3.300 2.194 1.560 4.160
-0.235 -3.467 -0.069 5.517
-2.810 -2.636 1.238 6.919
4.782 3.146 5.412 2.865
-3.309 -3.056 -3.490 -1.044
|
3.300 2.194
-0.235 -3.467
-2.810 -2.636

3.344 -4.723 4.455 4.452 3.908
-1.731 2.438 -2.850 -2.849 -2.170
6.280 -7.961 7.669 7.664 7.122
|
3.344 -4.723
-1.731 2.438
6.280 -7.961

1.436 4.555 -7.646 -1.574 2.447
-5.675 -1.561 -5.885 -2.429 -0.700
-0.516 7.365 -0.286 3.783 -2.198
-4.853 1.918 1.959 -4.578 -6.326
|
1.436 4.555
-5.675 -1.561
-0.516 7.365

-6.789 -6.302 -2.843
-5.438 -8.554 -2.435
-7.501 -4.902 -3.283
|
-6.789 -6.302
-5.438 -8.554
-7.501 -4.902

-4.456 -4.456 3.460
7.018 7.018 -3.003
-1.102 -1.102 2.607
|
-4.456 -4.456
7.018 7.018
-1.102 -1.102

-3.607 7.663 2.551 -0.940 4.415
-0.368 4.648 4.592 -4.542 3.920
-0.284 -1.407 -2.166 2.558 -1.803
0.673 0.958 1.494 -1.486 0.433
-1.126 2.240 1.760 -0.942 1.356
|
-3.607 7.663
-0.368 4.648
-0.284 -1.407

2.950 3.813 7.348
2.225 -0.596 -0.187
1.579 4.441 3.555
|
2.950 3.813
2.225 -0.596
1.579 4.441

8.090 2.961 0.995 2.662 2.055
2.570 1.391 -0.131 3.103 1.118
-2.626 -3.301 0.955 -2.750 -2.217
3.255 3.490 -1.520 -0.908 -1.430
-0.731 0.529 -0.379 -2.609 -0.520
|
8.090 2.961
2.570 1.391
-2.626 -3.301
---
-1.007 -4.279
0.350 -4.536
4.093 -4.167
3.328 -4.027
-0.096 -4.452
0.467 -4.557
8.897 -5.244
|
-4.279 -1.007
-4.536 0.350
-4.167 4.093
-4.027 3.328
-4.452 -0.096
-4.557 0.467
-5.244 8.897

1.556 -0.236 -7.823 -1.705 4.786 -0.257
-0.863 1.432 0.457 8.193 -3.582 -0.478
1.601 -0.013 1.819 -2.547 -3.297 -5.082
0.402 -1.007 7.393 -6.654 -0.716 -4.151
|
-0.257 1.556 -0.236 -7.823 -1.705 4.786
-0.478 -0.863 1.432 0.457 8.193 -3.582
-5.082 1.601 -0.013 1.819 -2.547 -3.297
-4.151 0.402 -1.007 7.393 -6.654 -0.716

0.466 1.486 -3.738 0.444 0.045 -0.044 -2.440 -0.526
1.075 -0.375 0.235 -0.321 0.962 1.310 -2.418 7.406
-3.384 0.459 -1.432 0.428 0.304 -1.040 3.832 0.398
3.403 -2.702 2.151 -1.170 1.070 0.640 -1.518 -1.585
3.587 2.984 0.017 -0.399 -0.401 -0.998 3.434 -1.935
0.481 1.120 2.025 0.237 -0.122 0.370 -2.482 4.167
0.491 -1.766 -3.237 0.056 0.780 0.127 1.494 -3.166
-1.491 4.026 2.407 0.276 0.143 0.972 -1.741 -0.395
|
-0.526 0.466 1.486 -3.738 0.444 0.045 -0.044 -2.440
7.406 1.075 -0.375 0.235 -0.321 0.962 1.310 -2.418
0.398 -3.384 0.459 -1.432 0.428 0.304 -1.040 3.832
-1.585 3.403 -2.702 2.151 -1.170 1.070 0.640 -1.518
-1.935 3.587 2.984 0.017 -0.399 -0.401 -0.998 3.434
4.167 0.481 1.120 2.025 0.237 -0.122 0.370 -2.482
-3.166 0.491 -1.766 -3.237 0.056 0.780 0.127 1.494
-0.395 -1.491 4.026 2.407 0.276 0.143 0.972 -1.741

0.314 1.799 2.208 0.191 1.604 -0.374 1.405 2.271 0.455 0.917 -1.145 1.449 1.116
0.126 1.872 0.250 1.640 1.005 -1.308 1.871 -0.438 0.731 1.459 -0.771 -2.222 -1.689
-0.260 1.836 1.203 0.888 1.303 -2.700 1.182 -0.334 0.184 2.166 -1.695 -0.198 -1.173
0.203 1.880 1.728 0.145 0.936 -0.598 1.389 2.220 0.376 3.647 -1.192 1.478 1.066
-0.251 1.846 0.831 1.085 1.220 -2.602 1.210 -0.503 0.155 -0.870 -1.583 -0.601 -1.399
0.255 1.836 1.489 0.368 1.302 -0.655 1.355 2.143 0.331 -8.588 -1.251 1.541 1.054
-0.159 1.928 1.036 1.340 0.541 -2.379 1.327 -0.636 0.319 -2.546 -1.434 -0.988 -1.534
|
1.116 0.314 1.799 2.208 0.191 1.604 -0.374 1.405 2.271 0.455 0.917 -1.145 1.449
-1.689 0.126 1.872 0.250 1.640 1.005 -1.308 1.871 -0.438 0.731 1.459 -0.771 -2.222
-1.173 -0.260 1.836 1.203 0.888 1.303 -2.700 1.182 -0.334 0.184 2.166 -1.695 -0.198
1.066 0.203 1.880 1.728 0.145 0.936 -0.598 1.389 2.220 0.376 3.647 -1.192 1.478
-1.399 -0.251 1.846 0.831 1.085 1.220 -2.602 1.210 -0.503 0.155 -0.870 -1.583 -0.601
1.054 0.255 1.836 1.489 0.368 1.302 -0.655 1.355 2.143 0.331 -8.588 -1.251 1.541
-1.534 -0.159 1.928 1.036 1.340 0.541 -2.379 1.327 -0.636 0.319 -2.546 -1.434 -0.988

-0.374 -2.114 2.388 -5.847 -5.160 -0.505 -5.982 4.391 -1.972 -3.975 2.679 0.546 -0.938 4.461 -2.408 -1.882
5.950 -6.778 8.214 5.440 -3.132 4.951 -2.593 -1.835 -0.196 -4.759 -2.014 -7.410 6.695 -5.444 -5.590 5.819
-6.502 2.725 -6.565 -5.958 -1.881 7.148 6.502 -7.216 1.241 4.307 -5.622 -8.485 2.131 -6.055 2.600 3.871
2.706 -4.717 1.652 8.665 4.283 -8.925 -6.798 7.742 -3.335 -7.225 7.716 -0.762 4.033 -0.020 -4.391 -1.414
|
-1.882 -0.374 -2.114 2.388 -5.847 -5.160 -0.505 -5.982 4.391 -1.972 -3.975 2.679 0.546 -0.938 4.461 -2.408
5.819 5.950 -6.778 8.214 5.440 -3.132 4.951 -2.593 -1.835 -0.196 -4.759 -2.014 -7.410 6.695 -5.444 -5.590
3.871 -6.502 2.725 -6.565 -5.958 -1.881 7.148 6.502 -7.216 1.241 4.307 -5.622 -8.485 2.131 -6.055 2.600
-1.414 2.706 -4.717 1.652 8.665 4.283 -8.925 -6.798 7.742 -3.335 -7.225 7.716 -0.762 4.033 -0.020 -4.391

2.122 -2.250 2.622 3.803 -1.772 -0.307 4.596
0.611 2.337 -3.552 1.670 -1.236 -2.220 -0.688
3.537 1.510 -0.035 4.541 -1.215 1.368 1.971
-1.923 -1.961 2.039 0.347 1.047 -0.482 3.188
-5.887 -1.805 -2.078 -0.395 0.857 -5.058 6.680
-1.028 0.053 -0.589 2.632 -0.006 -2.475 -1.408
-1.132 -6.517 5.060 0.313 -1.245 -3.332 3.456
|
4.596 2.122 -2.250 2.622 3.803 -1.772 -0.307
-0.688 0.611 2.337 -3.552 1.670 -1.236 -2.220
1.971 3.537 1.510 -0.035 4.541 -1.215 1.368
3.188 -1.923 -1.961 2.039 0.347 1.047 -0.482
6.680 -5.887 -1.805 -2.078 -0.395 0.857 -5.058
-1.408 -1.028 0.053 -0.589 2.632 -0.006 -2.475
3.456 -1.132 -6.517 5.060 0.313 -1.245 -3.332
